[[  1   2  13 -30 -19]
 [-24  -9   0  -6  12]
 [  8 -16   4   1  11]] | -30

[[ 26  22  -1  14 -23]
 [ -3 -27  13  20  -3]] | 14

[-23  -1 -30  -4  22] | -4

[-22 -12  24  -7 -28] | -7

[ 22  32  -3  17 -15] | 17

[ 32 -30 -26  -4 -20] | -4

[[  3 -10 -13 -18 -10]
 [ 28 -22  19  -8 -14]] | -18

[ 27 -29   7  33  26] | 33

[[-12 -29  24  -8  -7]
 [ 12  10  -6 -12  -7]] | -8

[[-25  -4   6  32  21]
 [  8  -7 -13   0 -15]] | 32
---
[ 38 216 177 177 182] gives 177

[[6 0 3 2 7]
 [7 5 4 0 2]] gives 0

[0 1 7 5 7] gives 5

[45 18 32 79 52  7 11] gives 7

[[58 30 52 59 74 71 22]
 [29 35 67 37 48 87 30]
 [76 76 82 59 36 81 78]] gives 81

[8029 4102 9156 1596 3393 3203] gives 3393

[[5708 7939 5227 4979 7241 5386 4556]
 [5120 4754 2604 8052 6125 5632 5886]
 [8737 9198 7086 7337 5625 4832 5290]] gives 4832

[[ 49  42  -6  23   5  10]
 [-17 -19  29 -28 -22  -8]] gives -22

[677 961 979 927 147 814] gives 147

[1936 3868 9629 6480 1463] gives 6480
---
Q:
[[-0.09 -0.18  0.03  0.16  0.07 -0.21]
 [ 0.09  0.12 -0.11 -0.21 -0.20  0.14]
 [-0.01 -0.09 -0.04  0.04  0.02 -0.04]]
A: 0.03

Q: [ 0.130  0.164 -0.008 -0.118 -0.125]
A: -0.008

Q: [  6.094  14.444  -1.999 -14.070]
A: -1.999

Q: [  17.629  166.436  -65.377 -130.583   57.423]
A: -65.377

Q: [ 1.361 -1.442  0.302  1.552]
A: 0.302

Q:
[[  44.369  102.583  -38.495  187.383  -29.856  -40.755   46.996]
 [-106.830   23.390  145.785 -100.826  -67.211  120.531  -43.608]
 [-151.433  -47.697  -49.476   -5.071   -5.420  -28.336    2.804]]
A: -38.495
---
array([[ 13,  15, -25, -28,  -6,  -5],
       [ 12,  18,   1,  -6, -13,   5],
       [ 13,   2,  -1,  -2, -24,  -4]]) -25

array([[-10,   6, -11,  25,   2, -24],
       [-10,   2,  13,   4,  21,  -4],
       [-17,  15,  21,  25,  34, -24]]) -11

array([[  0, -12, -25,  11,   3,  -9],
       [ 16,  -7,  27,  14, -11,  12],
       [  8,  20,  -9, -16,   3,   8]]) -25

array([[ 19,  16,  -2, -12,  18, -14],
       [ 29,   8,  -9,   2,  -4,   0],
       [ -4,  18,   3, -21,  10, -14]]) -2

array([[-11,  -5,  27,  -2,   3],
       [ 23,  24,  -8,  -4,   9],
       [ 24,  19,  -1, -11,  11]]) 27

array([[ -1,   6,   1,   5, -13],
       [ -8,  19,  -8,   1,  -8],
       [ 18, -29,   1, -14, -23]]) 1

array([[ -6,  18,   9, -19,  -8,  20,   5],
       [ 19,   5, -32,   1, -18, -18,   0],
       [  0,  13, -11,  -2, -17,   3,   4]]) 9

array([[ 8, 12, -4, 33],
       [ 4,  8, 12,  4],
       [ 9, 13, 14,  0]]) -4
---
[553 368 102 229 832] -> 832, 553

[[ 4 45 82 74 50]
 [52 48 44 35 60]
 [63 41 18 68 29]] -> 82, 74

[[43 82 39 73]
 [56  6 66 33]] -> 82, 73

[[  6  -4  45  11  -5 -48]
 [ 17 -19  32  15  23 -40]
 [-37  11 -19  -2  19  11]] -> 45, 32

[1468 6960 6551 3085 8340 5572] -> 8340, 6960

[3102 2692 8964 6429] -> 8964, 6429

[[-298  180   98 -590  177   91]
 [-625  622 -469  140   46  -60]] -> 622, 180
---
[ -9   1  10   3 -34 -24   2] ==> 3, 10

[ 33  -6 -10  10   1  28   8] ==> 10, 33

[32 14 10 21 27] ==> 10, 32

[-24 -33 -14  11  -4] ==> -14, 11

[-30  12 -29 -16  35  13   7] ==> -16, 35

[[ 19 -10 -17  18   1]
 [ 30  -8 -17  13 -10]
 [  2 -16  -2  21  18]] ==> -17, 30

[ -1  24 -23 -26  21 -11   2] ==> -26, 24

[  7 -16  21   9 -10  -1 -25] ==> 9, 21

[-27  20   7 -14  -2] ==> 7, 20
---
[  5 -27   0  28  14  18] out 0
[41 41 39 17 33 75] out 39
[6301 8707 9978 8607 2807 7443] out 9978
[ -43 -753  955 -993 -177 -585] out 955
[82 71 49  2 54 45] out 49
[ 209  609  977 -659 -901  839] out 977
---
array([[619, 597, 638, 746],
       [797, 581, 261,   7],
       [336, 592, 604, 793]]) -> 261

array([[791, 414, 756, 686, 563, 601, 507],
       [685, 190, 790, 620, 289, 311, 547]]) -> 311

array([[6221, 5065, 5277, 6528, 6570, 3646],
       [5724, 4407, 4032, 5660, 7794, 3222],
       [3848, 5453, 2391, 3539, 5094, 4602]]) -> 7794

array([[ 35, 115,  76, 106],
       [ 86, 207,  95,  37]]) -> 95

array([[6, 3, 3, 4, 6, 1],
       [5, 3, 3, 4, 5, 7]]) -> 5

array([[ 41, 183,  21,  34],
       [ 92,  80, 197, 203]]) -> 197

array([[-997,  942,   79, -572],
       [-375,  -81, -312, -406],
       [-809,   79, -122, -441]]) -> -312

array([[7, 1, 9, 6],
       [6, 6, 5, 8]]) -> 5

array([[ 27, -31,  -8,  42, -12, -12,   4],
       [ 14,  21, -44,   4, -32,   1,  32]]) -> 1

array([[ 83,  50, 238, 146, 237,  78],
       [ 93, 102, 204,  89, 204, 164],
       [118, 166, 129,  42, 132, 214]]) -> 204
---
[[ 7 -1 -2  5 -3 -5]
 [ 3 32 -1 12 18  9]
 [ 7 19 17 -8 20 -5]] --> -2

[ 18  26 -35  13] --> -35

[[  3   0 -11  20   4  14   6]
 [  1  -4  33  16  -7  -1  14]
 [  5  -4  33  17  -7   3  13]] --> -11

[ 25 -21  23 -25  35] --> 23

[ -8 -26 -17   0 -17  24] --> -17

[-16 -32  34 -13 -29  30] --> 34

[-4 17 17 -7 32 -6] --> 17

[ -3   8 -35   4   2  10] --> -35
---
[[-20  -1 -33 -15 -16]
 [  6   1   2 -18   2]
 [  4   0  -8   6 -15]] → 6

[[ -4   0  -1  15  11   8]
 [ -5  -8 -23  16 -22 -17]
 [-13  26  17  15   6   0]] → 6

[[ 14 -21  18 -18 -10  -8  10]
 [ -2 -34  29 -34 -17  -2   6]
 [ 19 -13  15 -14  -3 -13  20]] → -13

[[  3  34 -28  -4]
 [-33  13  23   0]
 [-11 -29  32   4]] → 32

[[11 10  7  0  0]
 [34  0 26 -1 17]
 [23 -1 20  5 18]] → 5

[[  0  -2  14   0   0]
 [ -1   9 -27   1   1]
 [  0   5  -9   0   1]] → 0

[[  7  13   7   6 -12  -6   8]
 [ 29  -4  30  28 -14 -30  31]
 [ 28  -5  28  27 -13 -28  29]] → -28

[[-20  16 -28   1 -11]
 [ -8  25 -27   7  -8]
 [ 21 -15  36   2  20]] → 2

[[ 34 -36 -35  35  36]
 [ 33   4   6  33  34]
 [ 33 -34 -35  35  34]] → 35

[[  8   2 -11 -10  -7 -22 -10]
 [  6   5  -8 -12 -13 -32 -20]
 [ 11  13   1   1   3 -12   3]] → -12
---
[[ 17  14   2  11 -25  14]
 [ 19 -14  12   5   7 -18]
 [ 28  -6   7   7  -3  -6]] | 14

[[  0 -12 -30  15   9  18]
 [  6  -2 -28   5  -4  29]
 [ -4 -12 -22  13  21  22]] | -12

[[ -6 -22  -1 -15]
 [ 19  30  -4  14]
 [ -1  -4   0  -2]] | -22

[[ 11   8  35 -11   5]
 [  7  -4   4 -10  16]
 [  7   3  21 -14 -11]] | 8

[[  0 -19  35  20   5]
 [-14  25 -24  -7 -34]
 [-15  21  23  -4 -22]] | -19

[[ 32  28  30  19]
 [  4  19   4 -11]
 [  3 -16  -3 -14]] | 28
